In the rows, 128 means zero.
Rotation paths and how fast each direction turns (degrees a step):
Each turn is a multiple of 5 degrees from 10 to 175, or 0.
Each row of a path follows its step; steps can be skipped.

step 0: [133 123 144 132 128 127 131 116 131 133 133 121 134 134 128 128 133 128
 128 139 138 126 121 128 112 133 122 129 122 125 127 121 122 127 127 116
 123 130 126 119 127 127 115 121 125 117 131 129 134 127 125 126 128 118
 125 118 129 125 127 126 128 113 141 122 129 124 117 123 137 136]
step 3: [121 133 130 121 127 142 134 130 131 127 119 125 123 124 138 129 130 134
 137 134 115 130 117 133 125 130 120 128 119 133 138 134 124 126 131 127
 128 133 137 121 118 121 117 134 131 125 122 124 128 119 125 127 129 128
 132 133 125 117 116 142 115 120 124 137 121 128 129 123 132 130]
step 7: [129 118 131 139 131 123 133 122 130 129 147 120 129 130 121 126 125 132
 128 139 130 133 131 114 121 129 119 128 134 115 133 126 116 131 124 131
 129 110 130 132 128 136 128 129 130 117 114 126 132 122 134 119 124 129
 132 130 135 127 124 129 130 139 127 124 131 134 122 136 128 126]
step 10: [121 128 134 135 132 139 130 112 128 129 130 123 126 132 124 122 124 129
 120 123 125 129 124 130 126 131 128 135 122 128 133 140 121 137 129 119
 138 137 140 130 131 124 128 133 137 133 121 134 122 116 130 130 122 117
 127 143 130 121 131 122 135 124 120 127 133 143 130 122 120 125]
step 11: [121 140 132 129 127 134 127 131 127 110 123 113 124 132 124 127 131 128
 129 134 134 125 113 135 125 131 120 125 123 133 119 127 121 144 123 134
 137 132 133 127 130 127 133 121 123 132 130 133 125 126 124 138 133 131
 135 133 130 128 125 130 142 127 141 130 120 122 134 117 121 128]
step 24: [130 128 129 117 136 122 108 124 132 118 131 121 124 134 126 131 120 123
 130 133 127 128 144 122 134 128 137 125 126 116 133 115 131 124 131 123
 120 119 132 131 132 126 122 138 132 122 129 130 132 126 137 122 119 131
 128 142 128 130 134 133 131 131 132 120 139 132 121 130 135 131]
step 28: [127 131 129 135 123 136 126 119 141 132 115 128 125 132 133 128 133 126
 130 120 131 122 127 131 125 130 128 119 123 136 134 126 124 133 143 130
 148 138 139 125 133 122 122 126 129 127 123 118 136 136 130 135 130 137
 140 130 126 121 118 130 135 130 123 137 126 122 127 131 123 136]
step 33: [127 135 129 120 126 128 126 121 131 132 114 125 122 129 133 126 118 124
 128 122 136 124 124 125 130 132 118 131 123 130 131 129 128 123 126 114
 119 122 135 117 146 141 115 121 129 128 120 123 131 120 134 124 125 124
 123 134 135 120 127 139 118 129 128 120 122 117 128 130 133 126]
step 36: [125 123 134 119 127 121 114 139 142 118 127 126 128 136 126 117 127 127
 133 139 136 125 122 137 121 137 121 138 132 127 124 127 121 121 125 123
 127 145 126 120 124 119 126 123 123 123 119 121 131 123 137 131 124 126
 131 129 121 127 118 129 132 120 129 126 125 123 139 123 125 133]
[128 127 129 128 130 128 131 125 126 128 131 129 131 127 128 127 130 127
 129 127 128 126 129 126 126 126 127 128 128 128 130 127 130 131 126 127
 129 128 128 127 127 128 126 129 129 128 127 130 125 128 128 129 127 127
 127 126 128 127 126 125 125 127 128 130 133 129 127 126 129 127] -> 145
[127 125 129 130 129 127 128 128 127 129 127 128 129 128 127 129 131 124
 129 128 129 127 127 127 131 128 124 126 128 129 126 127 127 129 131 127
 130 126 126 127 129 130 131 126 127 128 126 130 127 125 129 129 129 126
 131 127 129 126 126 129 128 129 129 127 127 126 131 131 127 126] -> 70
[130 127 130 128 127 131 129 128 127 128 129 126 127 126 128 130 128 128
 125 128 128 128 127 130 129 127 129 126 127 126 125 126 129 128 130 129
 125 128 126 128 126 128 126 132 128 126 130 129 129 124 129 128 131 128
 127 129 127 130 127 128 124 127 128 129 127 127 126 128 126 129] -> 125
[127 130 128 129 130 129 129 126 129 127 129 127 126 127 132 129 130 129
 129 129 125 124 127 128 129 126 129 125 129 128 127 128 129 129 124 130
 127 125 130 128 127 130 128 127 127 127 124 128 128 128 130 128 129 130
 126 130 125 128 130 126 129 127 128 128 125 128 130 129 130 127] -> 80
[129 127 130 130 128 127 129 127 128 127 130 127 127 127 130 124 126 128
 130 127 128 131 129 128 126 130 124 125 127 130 128 127 131 124 131 127
 129 128 128 127 128 128 127 130 129 127 128 128 130 129 128 126 128 128
 128 129 126 127 130 126 130 127 125 129 128 129 129 130 127 127] -> 120
[129 129 129 128 129 128 128 128 129 124 129 128 129 130 128 128 132 125
 129 129 129 127 131 129 126 129 127 131 130 127 127 128 127 128 128 129
 126 127 126 129 128 129 125 129 127 125 130 130 127 129 128 128 127 125
 130 128 125 127 129 129 132 130 129 129 128 128 128 128 128 130] -> 60

step 3: [129 127 118 127 128 137 127 127 126 136 123 139 115 126 137 127 135 121
 116 132 130 130 127 129 130 122 119 122 122 136 132 125 118 133 140 130
 130 138 130 130 131 126 130 130 116 128 134 131 118 121 126 146 136 136
 133 129 134 124 128 120 138 139 122 130 129 119 131 134 131 125]
step 7: [122 126 133 123 129 137 134 126 144 135 127 131 131 130 131 127 130 118
 134 119 129 125 130 117 128 129 123 136 121 135 139 127 125 122 127 127
 119 133 132 137 126 128 126 128 132 125 130 119 121 130 126 138 111 121
 110 131 138 118 125 131 130 122 126 136 133 121 126 122 133 120]
step 8: [125 123 125 128 137 134 134 122 119 126 124 130 124 116 137 124 132 126
 131 129 125 135 126 111 122 137 125 129 141 134 126 128 127 130 133 136
 120 116 128 126 128 124 122 140 126 140 132 122 115 133 122 130 125 128
 132 122 122 124 130 129 134 129 127 125 124 111 130 132 136 118]
step 11: [126 125 140 130 148 129 127 131 124 115 129 125 120 126 133 116 135 131
 129 123 135 136 134 123 128 139 133 128 127 132 128 127 121 126 130 133
 138 116 128 139 129 120 132 125 130 134 121 128 134 131 118 136 118 128
 125 128 128 133 125 134 133 123 132 115 134 115 135 129 127 132]
step 26: [133 121 125 131 138 138 129 135 129 121 126 136 123 131 137 113 122 117
 138 124 121 127 130 126 133 130 125 133 147 141 123 128 123 123 128 125
 133 124 133 127 128 128 124 131 122 140 133 117 126 122 123 132 128 121
 124 129 144 128 128 129 135 120 122 134 134 132 133 128 126 137]
step 28: [133 131 128 127 138 142 126 115 128 137 135 128 124 135 120 120 117 135
 129 115 130 133 120 128 126 120 134 121 133 133 133 132 125 129 138 130
 137 136 130 139 130 125 130 123 129 126 123 129 127 126 115 131 138 118
 134 113 129 129 130 136 124 120 123 132 124 119 128 133 128 128]
step 36: [118 120 125 130 137 127 130 128 125 125 124 132 125 135 115 122 124 122
 131 136 125 137 120 132 131 134 129 127 120 130 118 124 127 132 131 141
 125 126 123 132 127 123 129 131 121 123 129 130 138 119 137 129 114 124
 124 120 121 127 121 123 143 143 124 138 128 124 137 130 124 121]
step 39: [120 125 129 130 134 130 133 120 136 121 133 126 129 121 126 137 118 126
 131 131 124 130 128 122 133 124 135 126 125 122 128 122 122 125 131 131
 116 136 139 135 121 125 124 132 119 140 131 124 127 112 128 135 113 127
 120 127 113 127 128 128 125 131 125 132 133 116 131 114 129 127]
step 40: [138 127 117 126 132 141 133 121 130 138 133 134 117 129 122 130 146 122
 133 128 120 134 132 123 126 132 124 121 132 128 128 120 123 129 139 128
 121 138 127 131 140 123 121 133 122 125 120 130 124 122 123 125 127 140
 135 126 130 122 127 137 129 127 121 133 131 113 133 127 134 127]
[128 127 126 127 129 128 127 130 129 125 129 130 132 128 129 128 126 125
 125 130 128 129 127 128 127 129 127 128 129 127 129 127 129 126 130 129
 125 126 127 127 129 126 128 130 130 126 128 125 127 131 129 129 128 126
 126 128 130 128 126 128 128 128 126 128 127 132 129 129 128 125] -> 60
[127 130 125 127 125 128 129 129 128 128 128 128 130 128 128 127 128 128
 128 125 129 126 129 129 126 129 124 127 129 125 130 125 127 130 127 127
 125 128 129 128 130 128 125 128 130 127 127 131 125 127 130 129 128 127
 128 128 126 127 129 130 127 127 130 127 130 126 126 130 127 128] -> 145
[130 127 127 128 127 129 128 127 127 128 128 131 124 128 128 127 127 128
 131 130 130 129 129 129 128 129 127 127 128 126 126 126 130 127 126 126
 125 128 127 127 128 126 127 129 126 129 128 127 133 129 126 129 128 126
 125 128 127 131 128 129 127 124 130 128 127 126 126 126 129 126] -> 25
[127 126 129 130 129 126 130 127 128 130 127 129 128 128 127 129 125 128
 129 127 129 126 127 128 130 131 129 129 125 128 129 128 131 127 130 130
 127 127 129 129 128 128 129 127 129 126 127 127 127 125 128 126 124 125
 131 130 126 129 129 126 127 128 126 128 126 127 126 129 130 129] -> 125
[132 127 128 129 127 127 127 127 127 129 128 125 131 127 131 127 129 127
 128 128 127 127 125 128 128 131 127 129 128 129 127 125 125 129 127 130
 126 126 128 128 128 128 129 127 128 129 128 129 132 129 131 128 129 128
 129 128 126 131 128 125 129 130 127 129 128 125 129 129 128 127] -> 155
[129 129 129 128 131 130 125 129 130 126 130 125 129 129 128 130 128 129
 129 128 127 131 130 129 130 129 128 126 129 126 130 124 128 126 128 127
 130 130 128 131 125 127 128 126 130 130 126 128 129 128 128 129 128 127
 130 128 126 128 128 128 126 127 126 126 129 130 125 128 128 127] -> 65

step 3: [125 120 124 139 124 131 126 124 134 117 127 129 127 132 127 124 132 136
 122 123 130 137 118 126 127 118 129 130 138 123 128 130 129 134 126 127
 128 125 128 129 132 128 129 116 117 132 129 131 120 123 133 128 122 137
 129 140 116 138 119 128 121 130 137 124 125 139 118 119 127 134]
step 18: [126 130 120 139 128 137 123 117 128 119 130 126 137 125 124 132 124 122
 131 130 131 125 121 125 124 131 130 124 126 126 131 130 135 131 133 132
 134 126 130 123 140 124 131 117 119 131 135 133 133 121 131 132 133 135
 131 138 124 135 131 131 119 122 114 113 124 135 129 121 124 135]
step 24: [127 121 130 126 126 126 127 132 127 130 131 123 140 122 132 135 129 127
 134 120 136 138 129 131 126 130 110 127 132 134 142 131 130 122 127 122
 134 119 133 131 134 121 126 134 128 137 130 128 133 133 136 122 120 135
 129 134 130 127 129 129 128 144 121 119 125 121 127 123 121 129]
step 26: [129 128 118 126 126 125 122 119 132 124 119 134 142 125 125 114 126 128
 127 134 127 132 117 124 126 130 130 121 137 127 128 130 127 132 135 134
 125 133 127 118 125 131 124 124 115 135 124 134 120 132 126 119 132 137
 134 127 119 141 125 128 124 130 125 126 115 118 127 128 130 124]
step 32: [128 129 132 119 133 134 121 123 131 141 133 130 131 133 126 133 140 135
 130 126 126 131 124 132 134 125 128 125 139 123 141 137 124 133 142 122
 136 134 119 131 127 127 127 137 128 131 128 123 131 142 127 132 117 133
 131 134 125 126 130 136 122 135 132 121 117 130 129 130 127 124]
step 34: [133 116 114 128 128 129 123 125 133 131 116 133 134 133 123 126 130 122
 132 122 131 141 128 121 119 129 118 123 126 133 134 127 140 130 122 136
 129 126 140 125 135 126 133 122 126 124 124 127 131 131 135 130 126 134
 132 126 128 129 125 133 122 131 116 122 122 123 114 124 125 132]
step 35: [130 126 124 125 135 134 116 131 127 127 136 122 132 130 144 137 133 125
 136 130 138 133 124 139 134 133 125 126 124 124 135 130 125 135 127 133
 124 127 123 130 144 118 125 119 134 140 130 137 131 125 128 131 127 118
 134 134 130 128 118 132 122 127 128 130 126 134 132 126 129 136]
step 36: [126 126 118 129 126 128 127 132 131 122 130 119 136 121 129 118 122 126
 124 119 131 125 126 125 133 123 124 119 137 124 133 128 124 124 133 129
 130 117 118 127 126 126 127 134 113 136 123 134 127 124 126 119 117 136
 132 127 118 136 125 122 129 135 137 128 121 135 130 122 121 138]
step 37: [129 128 129 128 132 130 115 122 129 127 127 128 129 136 123 127 130 123
 122 132 121 137 123 121 129 135 118 125 138 147 137 125 119 135 132 127
 135 130 129 123 121 127 134 131 135 136 137 116 117 131 123 127 125 130
 126 123 119 126 130 133 118 133 129 130 118 132 128 125 133 129]
[127 129 129 126 130 129 127 128 127 127 127 128 126 129 129 130 126 126
 128 131 129 128 127 127 130 129 129 127 125 130 126 126 126 129 128 126
 128 128 129 129 129 126 129 127 132 130 128 124 125 124 127 126 128 127
 130 128 130 128 126 126 128 127 128 130 128 128 130 129 126 128] -> 175
[129 128 130 129 128 131 128 130 127 126 128 127 127 127 128 128 127 126
 130 127 129 127 128 129 129 129 125 130 128 129 129 131 125 128 129 127
 129 127 130 128 128 125 127 126 125 130 125 129 128 128 129 130 132 129
 126 127 126 127 127 127 129 128 128 128 129 128 126 129 125 129] -> 65
[129 128 125 129 130 129 130 130 128 127 129 129 129 126 126 128 125 128
 127 129 127 128 131 129 129 128 131 126 124 127 129 127 128 127 129 126
 126 127 126 127 126 124 129 128 129 126 129 129 131 129 129 128 130 125
 127 128 126 131 128 127 127 126 129 129 126 129 128 124 128 127] -> 140
[129 128 131 131 128 130 131 126 128 129 130 129 128 128 125 130 129 127
 125 130 129 128 128 129 126 127 127 127 129 127 130 128 130 127 126 124
 128 130 129 130 129 127 131 127 129 128 127 126 127 129 128 129 127 131
 129 129 127 129 130 127 127 125 126 128 129 130 126 129 127 129] -> 70

step 4: [130 125 129 119 129 125 141 114 138 120 133 126 133 138 136 127 118 136
 126 136 119 118 120 136 137 137 127 124 133 121 128 132 120 120 129 143
 122 119 119 127 137 131 135 127 127 132 135 127 138 128 128 120 129 125
 125 130 137 122 138 121 120 125 126 128 127 131 121 123 131 133]
step 13: [130 129 125 123 118 134 132 123 131 132 136 131 131 108 133 122 117 131
 121 130 125 121 128 127 139 132 121 142 137 126 124 126 126 130 134 129
 119 118 127 121 128 143 127 127 124 129 141 123 123 128 120 124 117 120
 121 121 135 116 130 119 123 125 123 125 126 130 126 128 124 120]
step 18: [124 128 126 119 136 136 125 137 116 128 122 131 121 113 127 131 124 143
 128 126 127 141 126 137 128 129 129 132 128 122 128 132 133 119 129 124
 122 129 129 127 143 126 127 135 114 124 128 124 127 129 125 133 131 130
 134 130 119 123 123 126 116 129 131 114 143 136 136 120 136 134]
step 19: [121 140 125 115 128 121 124 125 115 117 121 134 129 123 123 137 121 126
 132 121 128 122 129 130 130 123 128 125 131 123 132 120 119 124 132 128
 115 130 129 127 131 118 129 123 130 123 125 139 122 125 128 131 123 118
 124 134 142 113 136 127 115 126 132 122 128 130 131 112 132 131]
step 20: [126 134 130 121 120 122 121 129 132 114 141 126 123 124 135 138 127 126
 125 135 131 123 131 129 132 133 129 133 128 125 124 125 116 136 120 123
 126 128 131 134 129 130 118 118 129 134 125 134 135 133 126 126 120 130
 126 130 132 116 115 124 134 106 125 131 124 119 139 116 131 131]
step 21: [135 123 125 124 127 140 132 132 134 114 144 128 130 131 133 129 118 134
 120 126 129 122 122 122 133 139 124 131 132 130 129 129 127 127 126 116
 124 126 122 126 141 130 121 134 125 128 132 127 132 127 119 119 124 127
 133 119 126 123 116 123 126 128 127 137 134 132 117 123 147 114]
step 24: [126 133 136 127 136 140 124 123 119 121 141 114 129 126 134 143 131 141
 123 134 129 121 133 120 133 134 120 129 132 116 132 137 124 133 124 132
 124 122 122 119 128 132 123 129 130 137 134 134 133 123 131 125 131 129
 123 141 125 127 132 124 119 124 134 116 127 135 129 141 128 126]
step 34: [123 129 119 125 122 125 142 128 123 126 134 121 124 128 132 131 127 122
 120 123 124 128 123 128 125 143 116 133 138 122 129 126 135 118 137 126
 125 127 127 117 124 126 137 119 123 133 128 120 138 124 126 139 122 115
 131 129 126 117 142 124 122 124 124 121 131 135 117 126 130 117]
step 37: [128 132 133 119 134 128 129 130 127 116 121 136 126 128 134 128 137 140
 133 134 123 129 116 128 127 126 132 134 142 122 123 127 129 126 123 120
 134 123 113 129 133 125 128 132 139 134 127 135 145 125 123 130 135 124
 123 135 121 120 134 121 127 112 123 122 135 124 129 116 128 131]
[130 125 128 129 127 126 127 126 128 128 128 128 128 126 128 126 131 127
 126 128 126 129 126 130 131 127 127 127 127 128 129 130 130 128 132 128
 128 127 129 129 129 127 126 126 125 126 130 124 127 128 129 128 126 129
 129 125 127 128 129 128 125 130 125 127 128 129 128 126 129 127] -> 85
[128 129 131 129 131 129 128 125 127 129 126 127 127 129 127 127 128 129
 129 131 125 130 128 130 129 129 128 130 129 129 129 129 128 128 127 128
 129 128 127 131 131 126 128 131 129 126 131 127 129 127 127 127 129 129
 127 131 129 130 130 126 126 128 131 126 128 127 128 129 126 131] -> 55
[128 130 126 126 126 127 129 124 129 130 126 128 128 127 127 128 128 129
 129 130 127 127 125 129 129 126 126 129 128 127 130 126 128 127 128 129
 127 129 128 129 126 130 128 128 127 127 126 128 125 130 127 126 126 126
 125 129 132 127 129 128 130 131 126 130 129 126 128 127 127 129] -> 115
[126 128 126 128 128 126 131 128 126 128 127 129 127 130 129 129 132 128
 126 129 131 127 128 127 130 129 130 127 127 127 130 128 125 128 130 127
 131 131 128 129 126 129 126 126 129 130 131 129 130 127 128 127 130 127
 127 128 129 127 130 131 128 128 130 127 131 126 126 127 127 127] -> 145
[128 128 131 128 129 127 132 130 126 127 130 127 128 128 125 128 127 127
 127 126 125 125 129 128 130 127 129 126 128 131 129 124 128 127 129 128
 127 128 127 130 132 132 129 127 129 128 128 127 127 126 129 128 126 125
 128 129 127 127 130 129 129 129 130 129 126 128 127 129 129 127] -> 170
[128 127 127 127 129 128 132 127 132 127 129 129 129 132 130 124 128 128
 128 127 127 128 127 130 128 126 128 129 129 127 129 127 127 130 128 125
 128 130 127 128 128 126 130 126 128 130 127 127 127 127 130 128 130 130
 128 129 128 131 126 125 129 129 129 129 129 129 129 128 131 127] -> 65
